Named turns come first, each shown by rows before and after it. Which turns, in which order, take the first row of each pair that follows to the second? Write the first one first, as in the answered first pair.
turn J_617:
[ -5   6   2  -9   0  -5  15 -23  -5   5  -9   5 -14  11   4 -18   0 -19
   4   5 -15  13 -12   3   3  10 -16   7 -11  -5   8 -11  -5   2  13 -14
  -9   0   1   3 -11  -2  -6] => [-12  11  16   8 -12  -1  10   0 -10  -2  -3  -1  -4 -10   3 -14  -5 -10
   1  -5 -12   6 -14 -11 -11  12 -18  15  -3 -10  12 -17  -9   2  12  -8
   3 -17  -4  -2  -7  11  -6]
[  8  28  23   4 -17  18  10  53  26 -16  15   2  16 -22   9  17 -22  14
  20  22  -6   3  -8 -12 -10   8  -1 -10  28   3  15  15   1  -1  -1   2
  17 -30 -14  14 -13 -11  20] => [  2  14  11 -11  -2   0   4  31  22   0  22  15  18   5   2  53 -24   6
  18  19  -2   2  -8 -24  16   5  30 -23  27  -6   3  45  -1   0   2  11
   3  -2 -16  21   6 -16   5]
[-19   1 -27   4  18  -8  -2   2   9   9  27  25  -6  23  -8  36  -8 -16
  -1 -20  29 -37  14  -7  21   4  51  -1  10 -22 -20  28  -5  14  -9  31
 -15  34 -14 -14  14 -13  -4] => [ 10   3 -31 -14  21  15  25 -25  30   1  -1  28 -26  28   3 -25   9 -22
  11   6  20 -16  15  49  23   1  10   0 -13  -6  -8  -2   3  15  -4   9
 -15  33   6 -12 -17 -41  15]
[-31   2  34   6   0 -30 -17  26  -5 -12   0  17  -5   4  12  43   8   4
  -8  -5   0 -15  -7 -17   0 -15  27 -10  16   9   1  15   2  -4  -5   4
   1 -14 -19   5  19  19 -21] => [ -7  -7   9 -26  14 -30  -5 -18   7  -5 -18  34 -21  34  13  24  23  -6
   1  16  -5  -1  -2  21  25 -18  15 -20   0  13  -3  13   6  -3   1  -5
 -17   6  -3  16  12  -9 -22]
turn J_386:
[  3 -19  -1  -9  33 -16  -5 -33 -18  30 -25  12  -8  17  -2  -3  11   4
 -14  14 -11  12   7  12   3  -5 -21  -4 -18 -30 -21   0   3 -13   8   7
 -12   5  29  10   4 -25  -6] => [ -1 -10  22  17  15  -5  -8  -1 -25  14 -20  -4  -3 -19   3 -11  10  17
 -19   7 -20  15  -1   2 -33   0 -40   6  -6 -27 -11 -21  -1 -19   8   2
   9 -28  27   1  -2  -4  -1]
[ -2 -31   9 -16 -21 -13 -17 -31 -10  -6  20   1 -11   1   0  -8 -13 -20
 -27  15   7 -11 -33  18  21 -30  32  15 -21  35  -1  17   9  -5 -20   1
 -27   9  -1   3  12  24   6] => [  0 -30  19  -7 -29 -11 -15 -25 -18  -7  15  -8 -11 -15  -2 -12 -11 -18
 -27  21  -5  -4 -41  16   9 -29  13  17 -17  42   2   7   7  -9 -17  -6
 -21  -3   7   4  12  37   8]
[ 34 -10  16  19 -18 -44 -24   5  36 -16 -24   9  39 -14  -8  -3  -3 -23
  28 -21  -6   0  15 -14   3  23  47   4   6  -1   0  -6   8  32 -17  34
 -11 -20  -1  -9  -4 -37  45] => [ 42 -20  -1   4  -4 -55 -22 -36  26  -4 -34  15  27   7 -19   7   7 -30
  30  -3 -23  16   9   2  17  19  34 -10  -7   3  -6   3   7  23 -14  24
 -23  -4  16   4   1 -41  36]
turn J_880:
[ 14 -22 -10  -2   7  -7  41   8  -7  -4   7  24  -8  15  14 -20  -5   5
  -8  -6  40  -2 -17  50 -38 -12 -41  22  22  -5 -14  32  -8  19 -19  24
  36   9  22 -14 -21 -30   5] => [ 11 -23  -7   8   5 -13  39  11 -23  -5   8  18  -9   0  11  -9  -3  10
 -12   0  24   7 -31  41 -51 -12 -54  20  28  -2 -10  28 -13   9 -16  18
  41  -1  30 -10 -12  -9  -6]
[ 27 -44  -5 -41  14 -37  10 -99 -49  45 -34  -4 -20  32  -7  32  40 -33
   0  30 -38  23  15  18  16   3 -42 -23 -19   3  -4  22 -20 -34  11 -25
 -38  27  33  26   4   2 -20] => [ 42 -28  -9 -59  20  -6  25 -81   8  29 -28  13 -20  53  14 -24  29 -39
   8  17  20  -1  47  51  47  -1  -6  -6 -31   6  -1   9  -6  -3   3  -8
 -48  39  10   1 -32 -59  15]
[  2   2   1  -3  13  32   2  -2   1  -5  -2   0  -8 -23   4  -9 -14  -1
  -9 -10  14  -3  -6  21 -12  -6   8  13 -33   2 -12   1   0   6   0 -26
  16  -3  14 -27 -10 -37  -9] => [ -3   1   9   7  11  27  -1  -2 -15  -1  -5 -10  -7 -36  -2   3 -11   2
 -11  -5  -7   4 -18  13 -27  -4  -8  13 -29   3  -9  -1  -4  -6   2 -33
  17 -13  20 -17  -2 -18 -20]
Now pairs of rows:
(2 to 3 turns a pair)
[ 17  -6  28  13  19  33 -21  11   9   9   8  -6 -19  -5  -2 -21  -2  -7
 -12  25 -19  -5  29  22 -46  32 -38  -1  -7 -12  28 -21  13   8  -3 -10
 -18 -51 -11  11  13  -5   1] => [  5  -8  34  25  17  27 -32  24  -1  12  15  -7 -12 -10  -7   1  -8  -5
 -16  17 -18 -12  28   0 -51  33 -26  -2   4 -17  28 -10  11   7  -4   1
 -14 -54 -21  15  21  12  -4]  J_386 then J_880
[ 20  17   7 -15   5  17  13  -3  33  -7   7   4 -10  18  14 -46   3  17
   5  -5  25 -11  21  28  23   1  13  12  -7  -2   0 -15   6  17   0   1
   7   0 -18   2  -8 -50  12] => [  9  22  26  18  -9  22   9  27  11 -16  11 -18   0 -22  13 -41  -3  29
  -4  -8   3  -9   4   8 -20   6 -16  20   8  -1  10 -33   0   6   1  -2
  27 -32 -16   2  -2 -16  11]  J_386 then J_617
[  0  41 -31  12 -11 -10  -8 -48 -43 -10 -28   2  40 -50  -3 -18  -2  28
  16   7 -30  -4 -25 -29 -37  -2 -60  -5 -12   0   2 -29   5 -52  -3 -32
   0  -6  41 -27  15  33 -17] => [ -3  25 -47  -7   2 -31 -16 -74 -47   9 -27  15  41 -18 -11  17  -3  16
  16   5 -26  -6 -19 -37  -6 -10 -30 -22 -11  -6 -14   2   4 -54  -2 -26
 -16  24  39 -18  33  26 -31]  J_617 then J_617
[ 10 -23 -14  14  16  -8   2 -24 -21  12 -39 -14 -12   5  -5  79   2 -19
 -17  14 -42 -19 -13   2  32  -5 -20 -18   3  -5 -20 -31  -8 -26  -5   9
  -3   0  39   4  -6  24  -6] => [  2 -14  -2  28  10  -5  -5  -2 -26   7 -30 -22  -6 -14  -4  83  -2 -14
 -20   2 -42 -26 -18 -13  17  -3 -18 -12  15  -8 -14 -33 -10 -25  -5  12
   6 -11  34  -6  -4  32  -6]  J_617 then J_617 then J_617
[-17   1  -2  18 -13 -17 -50 -34 -15  43  14 -12  35  35  17  -9  14  41
 -24  13 -14   5 -12 -29  -4 -29  15 -24   8  13  30  18 -68  -4 -40 -10
 -14  47  43 -11  -8  17 -22] => [  3  12  -2   9 -15   8 -32 -37   5  33   0  -8  26  32  32 -59  22  41
 -14  26  -6  10  -5   8   0 -30  -8 -16  -7  24  39  -6 -60   2 -41 -20
 -14  43  48 -16 -36 -11   0]  J_617 then J_880 then J_880
[  0 -23 -20  20  17   9  -2  -1  18  -8  47  24  25  17  20  10   4   9
   0 -41  32 -46  32 -11  39 -20  33   0  23  -2  -2  31  -6  22  -7  43
  14  28 -58 -27   8 -21   8] => [  2 -13  -4  42   4  23   3  28  19 -26  48  10  28 -16  28 -14   1  17
   0 -44  32 -46  28 -13  14 -16  15  13  30   4  11   9  -5  21  -9  41
  31   1 -60 -36  -1 -14  21]  J_617 then J_617 then J_617
[ 15 -23 -17  -2  55 -28  29   8 -27  27  26  -7  10 -44 -12  -2  17  -1
   4  22 -33  60   4   3 -17  -4  32 -28 -70   6  51  42  11  28  32 -51
 -59   1  10  21  -3 -18   4] => [  2  -5   4  21  39 -11  23  66 -12  10  49 -15  22 -63  -1 -11  -2   9
   0  -9   2  33  17 -15 -28   2  64 -10 -53  -1  57  31  12  44  27 -29
 -46 -19 -21   2 -11 -20  16]  J_386 then J_386
[  6  12  -2 -13   7  17   9   0  21  -7   5  10  -3  26   8 -27   6 -10
   8 -10  31 -26  15  15  22  -4  32   4  -5   3 -13   3   7  25  -1  15
 -13  22 -22 -23 -11 -27  30] => [  8  19  20  17 -10  25  15  10  -4 -22  -7 -12  -3 -22   6 -48  15   4
   8   5  -7  -4 -11  17 -27   2 -32  10   0  12   7 -29   4   7  -1  -8
  12 -16   2 -16 -15   5  33]  J_386 then J_617
[  0  -1   6  13   3  -5   6  -2 -19   3  -8  -3  -3 -18  -9   6  -2  -3
   0   8 -19  12 -33 -10 -19  -2 -39 -10   4  -7   7  -7  -7  -1   3  -1
   5  -8   4  17   5  24  -1] => [ -5  -9 -10  -8  18 -16   0 -16 -13  17   0  13  -1  14 -13  29  -7 -13
  -2  -1  -2   1 -17 -14  12  -5  -1 -15   2 -13  -8  19  -9  11   1  13
 -11  18  -5  16  14   7  -7]  J_617 then J_386 then J_617
[  9 -22  -3   6  28 -27 -18 -82 -27  26 -16  22 -39  18 -13  12   1 -40
   4 -11 -60  19 -13  10  45  25 -57 -24 -16  -1 -42  37 -21  -6  -3 -27
 -16  26   6  38   6  16 -23] => [ 20  18  36  41  -1  36   6   4  22 -21  -8   9 -33 -37  22 -92 -10 -21
   6 -33 -11  -8   8  36  13  30 -67  19 -14  11 -11 -33  -7  24 -14 -23
  15 -22 -21  -1 -51 -18  34]  J_880 then J_617
[ 15  10   4  12 -12  -3   3  -8 -18  -6 -15  -9 -18 -36  -7 -17  11 -12
  10  20 -42   8  -8  19 -27  12 -65  12   6  18  23 -33  -5 -32   8 -25
   6 -28  30  11 -11  14 -20] => [ -5 -10 -14  -5   7 -39 -17 -31 -30  26  -2  10  -7   5 -22  55   4 -27
   3   5 -39  -6  -2 -12   7  12  -7  -6  10   1   1  23  -9 -34   5  -3
 -17  13  18  23  25  20 -52]  J_617 then J_617
[ 25  29 -14 -25  19   7  31 -22  14   7 -17  11  -3  38  21 -35   0 -19
  10   8  -3  14  -4  18  32  -9  14   1  -1  15   2  30  13  -5  -3 -14
 -28  28   9 -11 -10 -25  15] => [  7  23  -9 -16  19 -11  11  -5   1  13   2  11  11  40  11  15 -12 -15
   1 -15   3  -3  -5 -22  34 -11  46  -4  17   3  -8  54   6  -6  -6   2
 -27  34  -7 -12  10  -4   0]  J_617 then J_617 then J_617
[-34   0 -13   4   0 -10  -2  -2   2  30   5   4 -10  39  31  12 -19  -8
   4   3  38 -24  11  -8  16   9  51 -15   3   5 -49  25 -12   9 -13  -7
 -13  41 -17   7 -11 -18 -35] => [-21  23  15  34 -24  26  16  37   8   1   0 -15 -15 -11  43 -49 -15   9
   8   7  34 -17   3  12 -25  15   0  10   6  18 -22 -30  -6  10 -16 -23
   9  -6 -12  -7 -41 -12 -11]  J_617 then J_617
[ 19   3  -7 -14  20  -4  -4 -23  32   3  -6  25   1  36   5 -24  14 -14
  11  -1  26  -3   7  32  24  -9  28   5  -8   7  -5  20  11  22 -11   2
 -10  23 -18  -9  -5 -54   9] => [  5 -17  -8   2  17 -35 -19 -42 -22  20  -8   8   5  21 -19  34  21  -6
   4  12 -29  19 -26   0   1  -5  -2 -12   5   2  -8  38  -4 -12   1 -11
  -5  12   8  12  33   1 -24]  J_880 then J_880 then J_880
[  1 -18 -13  13  -4 -26  16 -29 -14   3  -6  -9 -14 -10 -12   4  14  -1
  -1  28 -36  26   8  13 -18  23 -35 -25 -23  -1 -16 -11   1 -19   1 -21
  -9 -16  22  15  10  11  -5] => [-18 -18  -9  30  -8 -33   3  -6 -22   3   9 -18  -3 -17 -13  31   5   3
 -10  13 -34  18   8 -17 -25  26 -15 -23 -10  -9 -18   3  -1 -18  -1  -9
  -6 -21  14  11  22  29 -10]  J_617 then J_617
[ -1 -12 -14 -12   7  -8   3 -13  -2   3  -8  11  -8  20   0   3  -4  -6
   3  12   4  13   3  10  21   3   6  -7   4  -3   1  12  12   5   5 -10
  -2  15   1   4  -5  -7  -9] => [ -9  -3  -2   0   2  -7  -5  15  -1  -3   5   8   2  13   5   6 -16  -3
  -3  -4  21  -5   7  -8  13   6  24   0  16  -5   3   9  12  11   0   0
   5   8 -16  -5  -5  -2  -2]  J_617 then J_617 then J_386
[ 19 -22  -4   0  -7 -35   9  -2 -15 -22  20  -7  16  24 -16  26 -10 -41
  -1  13  11  -5   8   4  -1  14  35  -7   2 -39 -26  31 -15  16 -33  -7
 -31  18  13   7  11  -6   2] => [ 30 -18  -8 -13  -5 -25  17 -11  -9 -24  15  -2   7  29 -15   6  -2 -42
   1  21  13   1  10  25   6  13  22  -7  -7 -33 -23  25 -11  18 -32 -17
 -36  19  15   8   0 -22   7]  J_386 then J_880
[ -5  -9   5  17   7 -24 -26  18 -22  -4 -15 -19 -13  -5  11  39  27  -1
 -25   5 -11 -23  12  -6 -22   8   0  -6  -2  23  -1  53   6  -4 -25   0
  -5   7 -11  18   3  47 -38] => [  7   8  10   8   5   5 -12  42  21 -23 -13  -9 -14  -1  32 -16  23  -1
 -20  -2  32 -40  36  23  -5   4  21  11 -12  26   1  31  18  21 -36   9
  -9  10 -27  -4 -31   4  -7]  J_880 then J_880
[ -1   2  -2  -1  -1  12  -5  14  19  -2   6  -5   4  -5   4 -11  -7  -2
  -6 -12  18 -18   5   5  11   6  15  -1  -3 -11   1 -13  -3  16 -15  12
   5  -3 -26  -9 -12  -5  11] => [-13  -9   0   5   1  -6 -16   4 -15   7   3 -13   6 -12  -8  24  -3  -1
  -9  -5  -9  -7 -14 -15  -5   8   0  -9   1 -13  -2  -2 -10  -4  -9   2
   9 -12 -13   7   7  28  -9]  J_880 then J_880
[ 27  -5 -11  -8   8  12  10 -25  -6   3 -16  13 -16  17 -11 -21  18 -15
  -9  13  -5   5  25  10  21  21 -25 -14 -33 -10   7 -14  -9  -3   2  -8
 -24  20   7   7   3 -22   8] => [ 14  12   5  13  -6  23   2  27   9 -11   4   5  -1  -2   1 -27   2  -6
 -15 -16  25 -19  35 -10  10  25   7   4 -16 -10  13 -22  -6   8  -6  11
 -14   2 -19 -12  -7 -18  23]  J_617 then J_386
[ -5  -3  -9  -8   1   6   4   0  15   6   7   8  -6  20  19  -4 -14   6
   8   0  20 -12   8  -5  28  -1  22   5 -20 -18   6   2   0  18  -9  17
   2   8  -9  -6  -9 -28   0] => [  5  -4 -15 -15   2   7  13 -17  11   4  -5   6 -13  18  17 -17  -6   2
  12  17   5   4   0  12  22  -4  -4   2 -28 -11   9  -5   1  11  -5   5
   1   7   7   5 -12 -27  -2]  J_617 then J_386
[-22   9  10  -5  -1  -1  -3  13 -20  19 -19 -28  14  -8  11  12  -3  -3
   8 -16   4  -6  -8 -31  -9 -21  17  -5  26  10  11   4  -7   9   9  23
   1  -2   4 -13  24  30  11] => [  4   8  -3 -26   6  14  17 -21  -5  18 -39 -20  -5   6  15 -30   8  -9
  16  10   0   8  -5  11   2 -27 -12  -7   2  22  14 -12  -4  10   9   4
  -7   6  22  -7   6   2  22]  J_617 then J_617
[ 28  -9 -10 -35  -8 -19  11  -4   4  27  -6   4 -20  17  20 -10  26   9
  11  16 -22  36   6  33  20 -10 -22  -7 -12  20  14   7  16 -16 -11  -8
 -29  24  15  13 -15 -34   2] => [ 25   5  14  -8 -24   1   8  38   5   8   0 -12 -11 -18  28 -35  21  24
   8   8 -18  28   4  25 -10  -5 -33  13  -1  23  26 -19  12 -12 -16  -5
  -6  -7   6   0 -31 -23  16]  J_880 then J_386
[ 28 -29  -1  15 -32  16 -16 -14 -13  20  -4 -16 -18 -17  -2  -6 -24 -30
  10  26  -8   2 -21  -3  21 -33 -15   4 -19 -16  10   4  23  -3   1 -15
   3  -2  21  -2  31   0 -22] => [ 18 -21  10  27 -36  18 -25  15 -11  16   9 -18  -3 -27   1   0 -36 -26
   5   5   8 -14 -17 -19  12 -32   6  12  -5 -20  11   3  21   3  -1   1
   9 -10   6 -10  32   5 -20]  J_617 then J_617 then J_386
[ 10  -7  19  10   7  16   2   0   6 -10  -9  -7   3 -17  -1 -21  -5  -4
  12   7 -19   3 -21  16 -21   5 -27  -1   1   0  18 -31  -1  -8   3  -3
   7 -22   9 -33 -14  -5  10] => [ -9 -14  11   3  13  -5 -18   8   6   5  14   6  13   7  -5  29 -19 -10
   6 -18   4 -16 -10 -18   4   4  30  -8  11 -18   1   6  -5  -1  -1  24
  -4   2 -11 -35  10  -1  -6]  J_617 then J_386
